A single turn carries every row of the set below to another of its rows. Some are shown first; where does it send the rows asked next?
nuzim: [-18  13 -17  -2  18   2   8  -2   3   3   9  16  -3 -14  -1  -4  10 -11
  -8  -1 -11  -8  13  -2   8   6   6   5  15]
sitov: [ -2  16  -2 -16  28   9  -3   0  11  -6   7 -13  -7   4   7   2  15  -2
 -18   1  -6   1  12  -3  -4  10   4  -2  10]
ros: [-11   2   5 -13   0   5  15  -7  12 -20  14  -3  13   3  -6   7   7  12
 -14   4  -7  -2  14 -22   0   2  -3   6   8]
mogin: [  2  10   2 -25  10  -8   5  -5   8  -5   9   3  10 -10  -1  -2   8  19
  -5  20 -10   6  13  -4  10  -5  13  11   4]
doda: [ -4   8  -4  -6  25  -6  11   1   2 -12   6   7  14  -7  -8  -2  11  14
  -5   7 -10 -12   7  -3  10  -5  13  17   8]
bet: [ -5  14  14  -7   4  -7   7   9  11  -5  -1 -11   7  -8   8 -15   7  15
  -4  11   4   6   1 -13   5   2  13   7  -2]
Keke: [ -6  22  -6 -15   6 -16   7  -5  -4  -8 -10 -10 -12   4   6   1  -6  -5
   3   8   0  -2   4  -1  -4   2   9  -9   0]
Vez: [-22   7  -2  -3  -2 -12   5  -8   3   0  13   5   3  -5  -2   3   5  12
  -7   2  -3  -2  14 -28   4   3  15   0  -9]
Rega: [-14   4   7 -10  -2  -7   9  -6  12 -11  18   4  10  -7  -6   6   1  15
  -9   4  -2   1  15 -27   0   1   4   3  -6]
tekis: [-11  19  -3   0  16   8   3  -7  18  -3  17  -4 -18   5  -2  11  16 -14
  -1   4 -20   5   8 -15  -5   6  14   9  10]
suraz: [ -6  13  -3 -16  25   6  -3  -3  12  -1   7 -13  -7   4   7   6  23  -6
 -14  -1  -8   4  14  -7  -4  13   5   3   7]
sedi: [ -1  12  -4  -6   0   4  12  -2   6 -11   5   3  -3 -14  -7   4  -4  -7
   6  27 -12   0  -3  -4 -15  -8  11   5  13]
Lator: [ -9  13  -3  -7  21  12   0   0  14  -1  11  -7 -14   4   0  11  21  -9
 -15  -1 -15   0  16  -9  -3  13   7   2   7]
nuzek: [-16   6  -3  -3  -6 -12   9 -11   5  -6  15   5   5  -2  -6   5   1  10
  -8   6   0  -5  13 -31   4   0  10   2  -7]
varer: [-11  17  -7   1  12  -6   3 -13   4  -7   1  -7 -21   0   1   1  -2 -18
   7   5 -19   4  -1 -16   4  -6  16   5   5]
fibes: [ -6   5   7   5   3   0   8   6  10  -7   0 -15 -11 -10  -5  -7   1   7
   3  11   7   5  -6 -14 -15  -1  14  -3   5]
rusop: [  0  19   3  -9   1 -11   5  -3  11   7 -10 -12   3   6   5  -2  -2   5
   2   8  -6   7   6   2   6  -5  20  -1   7]
pake: [ -2   8   0  -3   3   3  13   1   6 -11   2  -6 -14  -9  -6   1  -2  -2
   5  16  -5   5 -11  -5 -21  -4  13  -2   9]
Zon: [ -2  11  -4  -1   3   8  13   1   8 -10   4  -3  -5 -12  -4   0  -2  -2
   9  23 -11   0  -5   0 -19  -6  10  -1  17]
dizoz: [-16  23 -13  -6  14  -9   4 -10   4  -7   1   5  -3  -1  -9 -13   0 -18
  -1   1 -16   2  11  -7   4  10  -2   3   6]
fasu: [-15  12   1 -13  12  11   9  -6   9 -11   8   8   6   5  -8  -3  11   4
 -10   0 -13 -15  13  -4   4  -2  -3  14  23]

nuzek -> Zon
doda -> rusop
tekis -> ros
Now find these:
Keke -> nuzim
fasu -> bet
sitov -> Vez
Lator -> Rega

A single turn carries every row of the set below to another of its rows. Some are shown first; where does it send the rows asked next?
pilo: [ 24   6 -12   4  -9   4  -4   0   5   9   4  -3  12 -11   4   3  -4   7]
rasu: [  8  11   2   2   2  -6   6  -6  -5  -2   5 -14   0   5  12 -11   3   9]
Karoz: [ -3  -2  -2  -5   5   2  -7  -7 -12 -15   6 -14   3 -12   0  -2  11   4]
Venu: [ -3  -4   4  -1 -11   0   8 -14  -4  12  -5  -3   3   3   8  14  -6 -12]
kavoz: [  3 -13  -8   3  -3  -1  -5  11  -5  -2   0  -4  -4   3  14  16  -6  11]
ter: [ 15  -3 -17 -10  -2  10  -8  -2  -6  -3   3  -5  21 -10  -2  10   4   2]
kodur: [ 11   3  -1  -1   6   6   7 -14 -12  -5   3 -14   6  -5  16  11 -15   2]
giz: [  0  -2   5   0  -7  10  10  -3  -7   2  -7   1   1  -4 -14  10   2 -15]
zeduk: [  9  11 -22  -2  -6   4   2   3  -7 -14   7   6   3  -4   6 -13  -7   0]
gude: [-10   2   4   8  -8  16   6  -5  -7   2 -11  -2   5  -4  -7   0  -5 -17]
digag: [  0   4   7  10 -13  10   9  -2  -2   9  -8   3  -3  -4 -10   0  -1 -10]
siga: [ 16   8 -21  -4  -7   3   2  -1  -8 -13   8   6   2  -8   8  -2 -14  -5]
Zili: [ -4  -2   3  -1   1   3   8  -6  -1   2  -3  -9   2  -9 -13  16   6  -8]
Pora: [ 11  -7   3   1 -13   1  -8  -9  -9   0   8  -2  -7 -17  10   4   2  10]
Leso: [-20  -4   1   6  -7  15   1  -9  -5   5  -9  -5   8  -7   1   5  -3  -7]
rem: [ -5   1   3   0 -11   9  11  -2  -8   5  -9   3   3   8  -8  -2   6 -12]
vitez: [ -5   1   7  12 -14   1   3  -5   5  13  -4  -1  -5  -9  -4   1   2  -1]
nale: [ -2  -3  -4   4  -5  20   1  -5 -13  -1  -1  -3   8  -8  15  -3  -5  20]
gira: [ 14   7 -21  -2 -12   2  -2   2  -6 -11   9   9  -1  -8   7  -9  -8   0]
zed: [  0  -6 -10   8   5   4   0  15  -2  -4  -3  -8   0   4  11  12  -8  14]
vemu: [ 11   3 -15  -6 -12   1 -11   0  -3   5   3  -2  17   4   9 -10   9   4]
somop: [-9  2  2 -2 -4  4 15 -2 -3 10 -7 -4  7 11 -2  1  8  1]
Zokin: [  0  -3  -7  10   8  -3  -4  10   0  -7  -1 -14  -4   1  10  14 -11   4]
tivur: [ -1   0   6   2 -13   5   8  -9  -8   7  -8   1   0   3  -2   4  -4 -21]
dag: [ -7 -13  -9   2   0  -2 -12  10  -6  -9  -1  -9  -2   2  12  10  -2   5]
Sude: [  7   6 -24  -4  -6  10   0   2 -10 -16   5   7   6  -9   5  -7 -10   0]
Pup: [ -4  -4  -7   9   1  -8 -10  11   0  -6   0 -12  -6   4  13   4  -4   4]
Bef: [ 15   4 -13  -2  -6  -3 -15 -10  -1   0   5 -11  16  -7  11   3  -6 -12]
Falav: [ 11   7 -22  -6  -4   3  -2   0  -9 -18   8   3   3 -11   2  -4  -8  -6]
Tuvad: [  5  10 -17   7   0  13  -9  -1   1  -1  -1 -11  22  -9   4  -7  -5   2]

vemu -> pilo
giz -> gude
kavoz -> Zokin
Now find these:
zeduk -> gira
Karoz -> nale
Zili -> Leso

